Some points, one per row:
[  55   33  -10  -16   50 -127    0    0]
[ 27 -10 -23 -20 -11 -44  -6   6]
[  30   40   10    5   57 -127  -17  -10]
[  1  25  22  -6  -8  21 -26  17]
[ 29   4 -58  -4   9 -26  -8   8]
[-38 -59  46  23 -43  33  18 -18]
[ -4  66  10 -22 -10 -52  -9  15]
[-27 -58  32 -19  -8  50  12 -19]
[  33   12 -100    7   28    4   -6   15]
[-67 -33  31   4 -62  56  22  -1]
[-48 -37  47  27 -64  58 -14 -19]
[  78   54  -12  -36   70 -127    9   12]
[ 26  52 -41 -15  34 -36  -9   4]
22 more points follow, each with its number after it:
[   9   35   19  -18   88 -126  -39   -4] 0
[ -21  -27   24   -7   66 -104   -9    0] 1
[ 14 -12  -9  26 -45  84  -2  -2] 2
[-21 -31  36  45 -30  69  39  -4] 3
[-14  27  27   0 -54  26  -4  11] 4
[-33 -13  31  -1 -53  66  -7  -3] 5
[ 106   45 -115   -2   56  -80   -4    2] 6
[-51 -58  33 -12 -62  62  39 -14] 7
[-28 -34  25  15  -5  17   4 -11] 8
[  38   18 -127  -11   40   30    0   11] 9
[-33 -61  33 -15 -43  72  10 -13] 10
[ -9 -33  35  76 -25 127   4 -11] 11
[-35 -39  41  60  -8  56  42 -20] 12
[-20 -44  38  63 -14  83   2  -9] 13
[  -1   74   -6  -20   21 -102  -13   24] 14
[ 30  87 -38 -15  21 -68  -7  41] 15
[ 18  49 -72 -19  38 -18  -5   3] 16
[ -2  14  27 -42 -37 -22  17  11] 17
[-24 -85  33 -13 -33 114   9 -44] 18
[ 106   41 -124  -18   60  -52   -7   13] 19
[ 18  46 -75 -19  51  -6  -7   4] 20
[-28 -31  31 -11 -22  34   0  -9] 21
Which of these numbered points is nearest to each point below by angle, seen from the average point of the first points? Its number follows each.
[ 47   5 -64  -2  14  47  -5   5] > 9
[   5   51   14  -25   79 -117  -26   12] > 0
[  41   23   28    1  100 -127  -65    7] > 0
[-17 -23  18   5  20 -19 -28  -4] > 8
[ 69  29 -99  -4  33 -23  -3   7] > 19
[ 25  10  -7   5 -13  24  -4  -4] > 2
[  -1   27   41    2   89 -127  -49  -11] > 0
[-62 -11  27  19 -87  95   9  -3] > 5
[ 24  27  15  -8 -22  -9 -15   3] > 4
[-17 -19  23  -3 -18  23 -13  10] > 21
[ 65  17 -81 -10  -4  60  -3  21] > 9
[ 72  40 -69 -14  65 -98  -9   7] > 6
